128 stands for zero in the data rows.
Here are some points, each followed by its number:
[141 118 151 141 178 133 174 168 192  92 197 140 124  76 105 100 173 153
 117 129 160 128 160 141 109 126 160  88 153  95 174 102  97  97] 0
[152 190  90 129 121 153 142 182 172  82 122 148 158 117 165  94 105 148
  95 171 138 179 121 135  40 105 116 112 102 119 149  91 150 104] 1
[160 113 141  94 102  83 169 152 109 190 134 111 157 123 143 127 148 206
 138  98 130 111 152 115 211 120 133 150 141 134 118 171  63 160] 2
[173 108 170  64  99 148 127 145 104 129 139 140 146 153 114  96 124 148
 155 162 113 119 141 117  79 146 157 139 113 210  98  88 127 121] 3
[115 136  64  87 141 145  81 106 149  97 119 190 137 132 180 135 167 128
 170 115  90 126 123 150 131 143 105 117  77 112 151 162 128 125] 4
[168  98  87 106 136 155  37 119  84 138 151 170 142 185  92  58 158  91
 106  99  99 109  99 132  80 106 177 148 109  91  79 185  84  75] 5
[109 113 153 101 155 147 158  33  71 151 163 172 110  23 137 180 109 155
  52 129 255 121 144 178 159 107  80 132 100 153 166  93 187 120] 6
[ 92 133 107 129 154 103 139 141 136 176  79 101  91 115 136 137  58 192
 164 103 203 128 125 178 137 129  68  63 118 125 174 118 151 146] 7
[104  90 150 101 153 155 239 119 147 194 143 108 108  68 129 184 154 193
 126  98 216  67 233 205 150  93 144 151 104 112 243 143 122 234] 8
[ 31 143 166 104  85 185 155 201 179 117 126 147 113 171 115  84 179 128
 118 200 154 105  63 143 131 139  82  67 172  83 134  84 184  63] 9
[219 191 111 134 142  89  77 163  82 171 166 127 205 133  43 153 153 107
 117 207 155 151 101 139 155 105 211 107  63 210 137 130  64  32] 10
[255 170 172 186 127 112  79 111 113 105 196  90 195 178  83 164  85 143
 102  96 152 188 101 120 142  81 229 106  88 101 108 198 127 138] 11
[  1  75 179 170  80 118  76 135 148 120 106 159  95 145 145  42  97 127
 140 175  82  77  78 104  84 105 147 113 121  84  91 115 157 134] 12
[186 125 130  96 110 104  57 144  97 166 136 108  76 210  35  85 128 174
 129 102 116 125 163 128 121 113 176 110 121 110  63 156 112  70] 13
[  0 120 177 119 160 118 209 144 169 157  45 150   0  68 106 162 161 143
 140 136 167  88 156 141 159 157  27 129 114 108 179 128 190 172] 14
[177 176 143 131  95 113 204 166  99 127 213 134 103 158  61 116 165 134
 142 150 149 107 101  88  81 158 123 132 112 124 153 143 146 128] 15
[224 161 108 173 139 110 126 115 118 131 199  84 187 105 152 108  92 144
  28 195  64 109 119 113 178 141 169 113 116 146   1 104  94 126] 16
[150 215 126 105 136 139 166 121 167  44 173 133 124 136 151 125 179 140
 105 148 100 125  77 162 118 123  98 133  90 149 166 154  95  45] 17
[135 151 163 166  80 105 173 127  80 114 161 107 218 129 146 226 101 140
  99 141  99 139 142  56 153 129 192  73  57 127 121 133  82 138] 18
[116 156 162 125 116 142 135 159 126  60 164 152 134 163 133  79  75  30
 120  83 166 102 128 107 126 165 105 138 191 133 166 155  90  77] 19
[207 141  96 124 173 134  93 198 112 136 136  36 216 173  90  94  70 100
 121 171  50 103 119  83 127 196 109 105 138 124  75 104  99  61] 20
[226 112  76 221 161 136 133  88 104 171 145  68 127 140 133 139  74 156
  82 217  79 142  85 161 167 138 160  95  98 138 146  34  62 145] 21
[123  44  74 123 135  91  79 147   0 132 114  96 173 191 154  59  95 142
 208  42 144 103 111 140 166 173 196 168 113 114 119 136 143 209] 22
[126  52  77 111  75  31  60 144  56 131  92 106 181 136  56  24 106 113
 200 140 143 200  91  67  89 159 207  87 159 165  89  97 160 127] 23
[108 135  94 140 124 149 152 110 179 141 172 152  91 148 141 196 188 178
  53 203  57 109  94 111 103 126 145  73 124  90 108 103 111  45] 24
[ 88 103 126 122  82 147 155 148 145 191 192 131 157  77 159 187 114 148
 151  61 174  84 201  91 165  81  82 142 138  82 160 192 100 145] 25
[115  65 151 156  86 125 123 152 104 111 142 121 123 110 122 186 126 152
 192  38 167 121 116 119 134 168 122 126  66 133  53 103 162 255] 26
[189  84 153 148 130  80  43 153 135 107 130  51 105 168  59 117  98 153
 161 142 163 125  96 116  84 112 172  78 147 139  25  94  77  34] 27
[ 59  83 151 184 175 136 147 121 122  76  64 172  10  24 160 187 128 205
 160 163 150 172  89 135 121 126 135 106 168 116  81 122  88  93] 28
[179 144  66  74 154 131 157 167 125  77 117 182 150 165 124  57 191 108
 190 111  72 130 119 103 143 159 172 102 114 136  82 103 106   0] 29
[103  99 147 172 118  75  79 128 158 135 109 106 170 130 133  70  53 136
 173 188 127 188  72  91 187 133 164 143 132 185 139 130 175  83] 30
[ 26 109 126  67 139  13 149 127 162 149  89 157   5   6 135 173 114 198
 196  31 197 151 152 185 118 166  55 122 152 181 158 149 146 255] 31
[198 110  67 176 102 115  88 178 162  86 171 105 130 199  90  77 150 120
  90 131  36 186 111  92  99  94 176 115 154 156  64  73 109 101] 32
[123 118  89 127 128 136 200 140 184 133 114  73  92 117 169 126 175 106
 101 218 153 101 178 191 129 118  93  80  74  93 214 113 127  44] 33
[ 79 123 149 199 122 109 128  96 132 141  84 198  77 133 104  94 191 148
 157  81 120 115 111  94  40 183  98  96 110 108 139 143 188 212] 34
[ 80  91  94 129 130  63  55  84 136 153 124  85 167 135 160 154  74  94
 211  72 162 180 172 142 155 162 161 150 151 146 142 154 143 202] 35
[ 91 134 166  81 114 140 130 152 138  80  61 138 187 100 190 152  99 146
 142 154 154 193 116 111 217 106 130 207 105 133 186 198 122 165] 36
[ 22  65 178  42 152 105 226 127 131 102  69 132   0  60 213  97 146 131
 221   0 113  90 157 123 165 172  84  92 162 116 220 133 221 255] 37
[105  36 101 185 130 108 179  93 161 127 125 127  99 119  89 160  92 191
 205  64 123  76 104 101 113 161  91 177 173 160 147  89  86 115] 38
[136 108  77 103 119  89  89  50  84 118  76 165 190 133  42 169  54 132
  95 245 132 154  85 105 120  71 148 108 170 167  84 119 158 122] 39
[251 165 106 123 102 128 134 186 118 130 206 138 196 176  80 130 104 165
  98 132 156  88 173  65 125 102 170 131 112 100 149 130  91  95] 40
[127 166 148 117 179 150 185 123 114  74 206 104 125  62 140 174 122 190
  78 111 202  95 144 119 125  66 125 154 170 109 194 118 107 155] 41
[ 72 131 120  80  96 122 136 156  90 118  97 106  80 118 139 127 111 130
 145  87 140  60 190 121  59 174 149 138 160 111 151 155 151  93] 42
[246 169  75 194 150 133  72  83 158 197 226  65 110 123  81 185  71 159
 111 169 230 202 137 100 174  75 205 156  33 161  48 116 187  82] 43
[ 15  90 165  86 133  77 157 143 145 175  86 150   0  54 115 150  80 136
 235  69 119 104  34 210  97 175  89 105 149 122 122 100 151 138] 44
[171 150  90 119 191 135 189 118 161 130 140 127 220 148 128 142 196 145
 101  83 165 171 152 139  45  48 168 113 115 184 142 130 114 111] 45
[184 124 150 129 121 101  79  84 182 143 218 114 232 188  66 175 152 221
  85 153 158  90 152  77 163  57 134 166  54 128 119  99 114 116] 46
[180  91  95 187  68 106 140 184  90 109 116 140 166 178 129 167 146 155
 107  63 108  94 126 144 173 162 171 171 207 161  97 107 132 113] 47
[  0  36 198  54  88 154 169 172 102 193  59 181   0  44 179  96 123 130
 239   0 171  81 149 147 122 219  16 185 153 124  91 140 176 175] 48
[168 103 123 117 165 127  82 116 112 124 210 104 171 220  67 106 112 127
 143 163  96 139 142 146 127  95 133 119 147 108  61  99 136 121] 49
[136 119 156  94 175 135 192 107 184 145 108 199  39   0 172 214 144 145
 109 172 204 124 135 189  60  74  75  93 147 136 186 140 179 159] 50
[ 12 130 211  94 135 167 159  86 176 127  54 167  69  56 149 217 114 134
 125 184 206  92 120 226 141 116   0  47 143  86 205 170 155 154] 51
[ 70 108 135  89  69 112 150 144 149  99 188 160  64 118  76 103 158 122
 146 123 124 106 111  91 163 195 163 140 104  96 136 181 140 157] 52
[194 117  96 137  64  89  15  70 103 141 110  87 149 177 119 123  98 104
 148 190  84 104  99 156 168 103 115 113 122 199 109 138 123 130] 53
[136 108 113 155 128  74 127 121 115 155  89  79  32 127 149 147 106 139
 174  94 121 116 160 126 158 129  99 178 145 208  69 152 171 207] 54
[178 170 147  95 235 134 184 111 156 133 134  38 136 146 151 199 146 106
  84 113 166 122 146  98 177 129 152 131  96  83 132 184 111  95] 55
[130 122 137 140  80 155 154 134 143 170 192 185 172 137 123 143 114 140
 103 182 108  79 115 107 172 104 200  45 109  94 105 138 157 148] 56
New points follow, each followed by the numbers of its two nearest points above, looking only along the 4 directions in which the numbered points spread most, nearest first.
[175 131 112  97 143  70 130 147 123 128 111 146 204 241 101 118 181 110
 134  59 103 126 156  93 105  87 112 127 116 118  94 117 116  54] 5 13
[ 95 148 105 111 122 165 138  82 119 111 179 144  95 130 154  96 163 133
  59 121 134  85 127 158 139 120 139 111 136 185 166 115  73 117] 0 4
[141 187  61 142 143 108 130 132  91 126 114 115 149 153  60 144 150 211
 173  69 169 108 135  83 142  90 130 114 144 120 110 237  99 156] 2 47
[ 84 132 222 110 105  61 149 114 160 201  96 111 108  80  65 187 114 190
 170 106 161 193 111 146 132 172  90 127  92 125 156 108 147 167] 7 36
[110 137  91  66 141 149 138 157  95 125 159 114 213 175  56 148 122 126
 104  94 130 112 139 100 150 112  92 104 138  80 162 118 109 139] 15 56
[122 124 112  73 129 126 165 110 110 107 184 116 116 156 169 183 114  83
 116  62 139 104 170  37 136 134 211  95 130 145 107 126 128 130] 2 47
[204 141  83 132 104 116 127 197  94 117 139 107 160 124  77 117 126 157
 161  58 155 156  95 149 140 138 137 130 121 113 141 139 108 168] 47 2
[255 122 125 181 137 170 131 113 197  76 172  87 180 255 152 102 124  83
 109 144 113 117  97  96  91  97 198 137 162 121  68 158  90  93] 20 32
[142  93 105 173  86  45  97 151 124 194 197  70 173 163   1 137  45 148
 165 167 154 169  99 120 196 116 198 125 132 133  28 163  91 162] 53 30
[123  54  86 124 167  80  82 129 151 118 115  88 160 187  96  77 125  69
 210  80 110 120 176 108 100  90  49 170 101  53 144 149  81  99] 47 3
[122 201 100 140 173 171 171 103 146 116 195 206  95 106 102 181 139 156
 100 135  82 131 116 161  47 116 124 156 117 161 126 109 120  79] 1 17
[127 188  87 192 130 128  85  87 129 114 140 124 102 160  87  95 118  72
  96 137  88 139 141 122  45  91  61 122 155  83 134 151  58  68] 1 56
[ 51 109 165 124 162 163 139  78 125 171  71 156  81 114 147 147 173 106
 134 180 128 200 159 214 157 100  88 161 137 121  91 102 162 104] 28 7
[134 114 192 166 161 139 105 164 144 107 105  28 176 165 142 145 139 116
  98 103 132 110 112 132 174 159 133 122 133  48 158 154  81 116] 15 56
[129 165 209 120 122 146  94  89 162 137 101 191  49  13 165 107 123 111
  82 200 124 128 158 196 160  86 130 104 132 203 137  96 116  72] 28 33
[ 91 164 141 209 171 204 126 133 175 147 128 216  92  43 195  82  99 117
 177 204 136 128  83 142 138 100  76 157 167 188 169  59 119 111] 28 33
[ 89 189 192  95 155 217 152 177 177 112 146 139  70 127 194  88 149  86
 105  89 118  97  86 114  40 168  56  77 115 120 178  81 146 113] 9 0
[ 65 151 156 102 168 189 140  84 142 112  82 157  22 102 158  98 151  59
 113 181 162 109 145 214  99 138  63 133  89 103 137 153 196 149] 28 14
[ 82 110 115 122 150  87  80 121  65  70 183 140 146  97 113 153 115 150
 164 108 183 107 145 134  94 100  37  96  88 131 168  90 118 141] 36 38
[166 129 144 147 167 151 104 207 158 117 189 154 140 118 163 117 196 119
  82 211 137 126 163 123  89 113 147 154  92 131 138 143  95  76] 17 1
[ 87 117 110 147 156 146 115  64 133 138 122 102  99 112  82 171 131 166
 107 140 124 115 124 130  93 125  83 181 138 120 111 185 131  83] 4 36
[138 157 151 107 174 187 124 187 226  78 135  81 190  95 157  73 149 110
 127 127 102  94 106 130 162 175 154 110 138  91 174 127  93 109] 15 0
[129  99 127  74 177 163 208 104 109  93 115 140 102 127 115 149 193 137
 110 107 138 129 103 122  94 101  99 148 116 133 156 136 144  76] 0 4
[156  90 106 147 107  73  23  84  97 105 126  63 139 200 142  25 122 100
 104 216  95 163  95 106 220 109 218 116 176 164  97 155 105 105] 27 53
[139 190 189 136 114 166 191 136 189 113 177 180  83 171  92 140 178 133
 110 114 156  81 127 144 124  58  50 140 140  70 182 107 115 100] 0 33
[ 62 108 153 172 139  81 149  92 122 147 129 138 107 131 125 147  93 134
 177  99 133 148 158 113 123 144 143  85 158 121 112 139 148 191] 38 54
[124 145 125 113 124 157 101  77  83  87  49 122  86  50 156  71 177 144
 152 194 137  97 125 117 121 109 119  74 185 242 111  89 180 153] 28 12
[169 183 113 128 143 244 206  90 149  67 194 175 133 148 123 130 116 150
 130 173 137 142 101 155  41  92 121 146 124  51 169 122  86  94] 17 0
[146 109 145  79 126 110 128 159  92 129 201 175 177  87 119 140 161 128
  86  50 155 109 171 128 202 100 155 179  76 159 136 152  80 162] 2 25
[  0  71 234  70 105 107 165  97 151 148 100 200   0   0 208 129  92 128
 153  36 186  84  92 166 180 188 100  52 149 117 181 161 242 255] 31 37
[ 87 111 111  99 152 121  74 183 136 107 126 129 133 170 124 117 122  93
 133 166 111 108 222 152 134 133  95  89  89 112 143 147 148 159] 4 52
[115 117 128 126 125 147 157 142  63 155 173 158  63  99 150 236  62 147
 161  85 146 144 182  95 169 128 158 112  72 127 147 122 125 180] 36 2
[101  93  76  60  92 164 162 183 160 100 103 212 126 134 110 104 125 119
 147  94  76  51 127  94 102 112 129 197 128  83 163  66  65  93] 19 52
[126  77  81 171  85 108 103  77 150 135 143  86 208 183 147 110  74 119
 112 137 146 119 124 140 175  49 162 135  93 165  67  41 187  95] 53 49
[137 159  79 203 141 131 140 112 163 115 153 118 162 181 125 194 153 119
 102 155 136  73  97 109 106 103 215 118 122 152 163 127  95 109] 56 45
[153 126  58  72 131 136 130 124 147 123 175  86 137 140 197 127 120 107
  85 151 135 169 134 130 108 129 149 129 123  91 146 158  93 118] 56 15
[128 150 221 119  92 163 108  72 124 103 110 192  98 145 133 117 194  92
 120 101  73 168  94 165  92 165 169 130 135 138 101 113 149  94] 4 3
[245 166  85 111 137 191 146 118 146 139 240 130 148 121 151 180 167 156
  61 120 131 171 140 102  79  65 195 103 134  80 148 198  67 127] 45 55
[210 130 182 192 135  53 109 157 130 133 107 131 132 194  98 123 140 117
  55 186 108 129 103  93  98 158 204  90 166 125 128 106  90 117] 49 20
